A single turn carries every row of the set below to another of its rows. Some are shown first; where does it send the rows asked next?
Rab: [  0  -7   3  -7  -3  -9  18 -15  32   4 -38 -10 -13  11]
vani: [  3 -35  -3 -16 -15 -22  10 -17  -8  13 -21   2   4   7]
napak: [-15 -10  -4 -11 -12  -8   6   0  30 -10 -15 -11 -21  24]
peke: [ 14  -3   4  -8  -2  -6  18  -8  32 -16 -14  -3   5  21]
nare: [ -1 -35  -6 -14 -10 -24  14 -10  -8  14 -14   7   5   7]
Vupe: [-28 -22 -21  -7   4 -12  11   2  14 -14 -13  -7  -5  18]
bofa: [  4 -34  -5 -14 -12 -22  11 -17  -9  13 -19   3   4   9]
kofen: [-13  -8 -20   0  10 -15   7   3   5 -12  -7 -19   8  17]
Pidib: [  2 -31  -1 -14 -12 -23  12 -17 -11   8 -19   5   5   8]
tinis: [  2 -35  -4 -15 -15 -25  14 -13  -2  12 -17   6   3   4]
Vumen: [-10  -2  -3  -1  12   7   2  -4  17 -11 -11 -17   1  20]
Ril: [  3 -31  -1 -15 -13 -24  12 -17 -10   8 -20   6   3   6]
tarer: [  8 -30  -4 -13 -14 -27  16 -12  -4  11 -17   2   7   2]
rovi: [  5 -30  -1 -14 -12 -25  12 -17 -11   7 -20   4   4   6]
meliv: [ -9 -10  -2   0  20   5  12  -5   6   8 -25  -5  -3  29]
Malol: [-18 -16 -17 -11 -11 -22  15  -4  30 -17 -21 -14  -9   7]
zosa: [ 10   3   1   1  10  -4  14 -11  15   6 -30 -17   1  14]
Toku: [-18  -9  -6  -6   0  -1   2   5  17  -9  -6 -10 -14  31]
vuket: [ -3   3  -4  -2   1  -4   1   3  14  -8  -4 -19  -7  26]
zibif: [  0 -15   2 -11  -6  -4  20  -7  38 -16 -18   5  -6  24]
kefe: [ -2   2   1  -3   0  -1   3  -9  29 -13 -18 -22  -3   9]
Vub: [-23 -14  -4  -6   6   8   4  -3  24 -11 -15  -8  -9  23]
nol: [ -3  -2 -17  -5  -4 -23  11  -5  20 -17 -15 -24   5   5]
Zuv: [  5 -34  -5 -15 -15 -23  11 -18  -8  12 -21   0   4   7]
vobul: [  6 -31  -7 -12  -9 -23  13 -10 -10  13 -13   4   9   5]
Rebi: [-18 -21  -2  -8   6   0  16  -8  23   6 -34   2 -16  25]
fozu: [  2 -31   0 -15 -13 -23  12 -16 -12   7 -20   6   4   6]
Kedas: [  5 -34  -6 -14 -13 -22   9 -16  -9  13 -19   1   5   7]
puf: [  1   3  -2  -7 -11 -12   4  -3  28 -13 -12 -21 -12  18]
talu: [  8  -8   1  -4   9   2  16  -3  20 -12  -8   0   8  29]
kig: [ -6 -19  -1  -9   7   3  18  -1  25 -14 -11   9  -1  34]
nuda: [-16 -10   0  -8  -6   0   7  -7  37 -15 -23 -12 -12  13]

Ril turns into rovi
nol turns into kofen
Now these:
vuket turns into Toku
kefe turns into Vumen
Rebi turns into Rab
kig turns into zibif
tinis turns into tarer

